Families of rows that turns and mirrors carry onto each other, the same ones carrying the whole set onto itself: the rest of each named row's family, in list order
4 families of 4 rows
E: [-10.6 -16.8  13.2  -9.7  21.1  14.2  14.3  21.9 -25.9   1.9 -34.5   0.4
 -17.8  -2.1  11.6]
L: [-30.2  -4.0  10.2 -16.4  -1.9  -9.8   6.6   2.6  20.6 -21.5 -15.3 -20.4
 -30.5  37.1 -13.5]
J: [-20.8   4.3  35.6 -18.9  -4.7  -4.3 -20.3  24.7 -33.4  44.8 -13.7  22.9
  -8.6 -22.8 -23.4]
Z: [-41.2  19.6   8.3 -45.8 -28.7 -13.6 -44.4   6.1   5.6  18.1   4.5   4.8
  -4.8  17.9 -39.9]
U: [-12.2  15.5  14.5 -22.8  14.1   5.1 -36.4  14.6 -22.9  40.7  -0.8  21.0
  -5.3 -37.1 -24.9]
D: [ -9.8   0.1   7.2 -17.6  36.5  16.2   8.0   2.1 -30.9 -10.4 -38.3  -4.7
 -16.3 -14.3   1.0]
A: [-31.2  25.6   8.4 -29.6  -4.8 -18.3 -45.3  -6.1  20.5  15.0  18.0   1.5
 -16.1   2.9 -47.5]
T: [-16.7  18.5  25.9 -27.8  13.3  -2.8 -26.3   0.8 -42.1  31.8 -20.2  19.5
  -7.0 -36.4 -29.1]
P: [ -4.5  -4.0  -5.4 -10.6  39.6  21.8  -3.4  16.0 -15.2   0.9 -23.0  -0.8
 -11.9 -17.4  11.3]
Q: [-22.6  10.3  12.4 -41.1  -6.1   9.0 -33.7  22.8 -34.6  40.7 -18.5  24.5
   4.4 -18.4 -13.3]
R: [-15.2  -8.9  -8.9 -29.4  15.0  23.5  -0.8  23.4 -25.4  -2.0 -37.8   1.8
  -6.5   4.9  18.3]
C: [-37.2  12.1  26.5 -28.4 -25.0 -27.1 -30.2   2.2  10.5  20.9   6.7   3.1
 -18.9  15.7 -47.6]
B: [-30.0  11.1   0.1 -23.6  17.4  -7.7  -1.4 -21.3  12.5 -31.8 -17.6 -24.4
 -25.9  26.4 -23.6]
S: [-35.5  31.2  21.0 -36.7  -5.3 -26.4 -36.9 -19.0   0.7   9.1   3.2   0.5
 -18.5  -1.2 -57.8]
F: [-22.4   6.5 -13.5 -19.0  19.6   1.1 -10.2  -6.6  29.2 -26.8  -5.1 -20.7
 -24.5  23.4 -10.1]
G: [-35.6   1.7 -12.6 -37.1  -5.0   0.5 -10.8   1.2  18.7 -23.6 -16.5 -16.8
 -14.7  42.5  -9.9]

Which other rows belong to the same family as T? D, B, S
Which other rows belong to the same family as P? U, A, F
Which other rows belong to the same family as Q? Z, R, G

Families of rows that turns and mirrors carry onto each other, the same ones carrying the whole set onto itself: the rest of each named row's family, in list order
4 families of 4 rows
dev: [ 26.3 -28.1 -15.0  27.1 -36.4   5.3   7.2  19.8  13.7 -18.9  17.1  -5.5
  13.0  18.3   0.5 -10.5 -14.9   9.1   3.7]
litos: [-16.5 -19.7 -33.5   8.5 -34.6  -8.3  -4.2 -32.3   6.4  -7.7 -12.1  13.0
 -26.7   9.7  37.6  33.6   2.8   8.2 -16.8]
moma: [-11.7 -15.9 -25.5  -3.4 -46.2 -14.4 -14.6 -45.5  23.4 -21.2 -27.5  16.3
  -6.4   9.1  30.6  19.3  -1.8  -5.6 -18.0]
zatuf: [ -7.6  35.2 -11.4 -13.7 -19.7  22.8 -17.8  -2.0  10.1 -31.0 -40.4  -6.8
   0.9  16.2 -13.1  -1.2 -29.9   7.8   2.1]
bemas: [ 15.1 -15.6 -13.2  41.3 -41.0   8.6   0.4  38.6   4.8  -2.1   3.7   8.9
  15.5  -0.5  10.2 -32.7   6.7  16.0 -16.5]
fisa: [-11.2   3.7   7.0  -6.7  -2.4 -24.2 -32.2  14.9  -6.0 -14.1 -11.2  -8.0
  25.6  15.3  40.5 -46.3  -3.5  31.8 -25.6]
gel: [ -1.3  -0.1 -38.0   3.5 -39.8 -10.0 -12.8 -19.2 -11.7 -15.0 -15.2  33.4
  -3.7 -14.3  48.3  16.3  21.4 -12.1 -17.8]
ded: [-20.7  16.4 -12.6 -10.0   3.4  34.7   7.9   0.4   8.2  -9.8 -52.3   6.6
   5.4  -9.3   2.3  19.1  -8.2  -7.2  -3.4]
nabu: [-22.2  22.5  -1.1  -4.8  -3.5 -29.5 -23.7  13.3  -1.3 -13.6  -9.4  12.7
  21.1   8.3  20.2 -56.3   9.1  33.1 -10.3]
Reka: [-36.0   5.6   5.6 -10.5   8.6 -15.3 -20.2   3.1 -18.6 -13.7   0.6   0.2
  21.5   0.9  45.8 -42.2   3.0   0.4 -15.9]
Pofe: [-15.2  -1.8 -34.0  -0.8 -47.1 -16.3  -2.7 -30.7  15.1  -2.0 -12.7  28.0
 -26.5  -8.5  33.1  21.7  -2.1  -5.7  -1.6]
Gepon: [ 30.8 -14.4  -5.0  39.1 -32.4   6.9 -20.4  32.2   1.3 -12.7  10.1   0.4
  -1.6  -6.4   9.6 -16.5  18.5  23.9 -11.4]
Rog: [-16.9  19.6 -19.3 -13.0   6.1  28.7 -19.6 -16.2   9.9 -12.3 -37.4  -6.5
  -2.9 -11.8   2.3  22.2 -29.6  10.5   0.9]
senaz: [-17.8   4.3  -5.3 -11.8 -15.3 -44.0 -29.4  10.7  10.2 -22.5  -0.6  -5.7
  14.9  11.6  17.0 -58.1  -5.8  12.0 -21.1]
Tegib: [ 30.0 -15.0  -6.9  27.3  -8.8  -0.9  -2.6  39.9 -16.9  -8.6   4.0   4.6
  11.0 -14.2   0.2 -20.6   5.9   7.1 -14.7]
ridi: [-34.0  28.3 -27.0  -2.8   2.3  26.0  -0.8 -13.7  15.5   0.8 -44.5 -12.0
   4.1   0.0   6.4   4.8 -17.3   2.7   9.0]

Which other rows belong to the same family as gel? dev, zatuf, Reka
Which other rows belong to the same family as nabu? litos, Gepon, ridi
Which other rows belong to the same family as senaz? moma, ded, Tegib

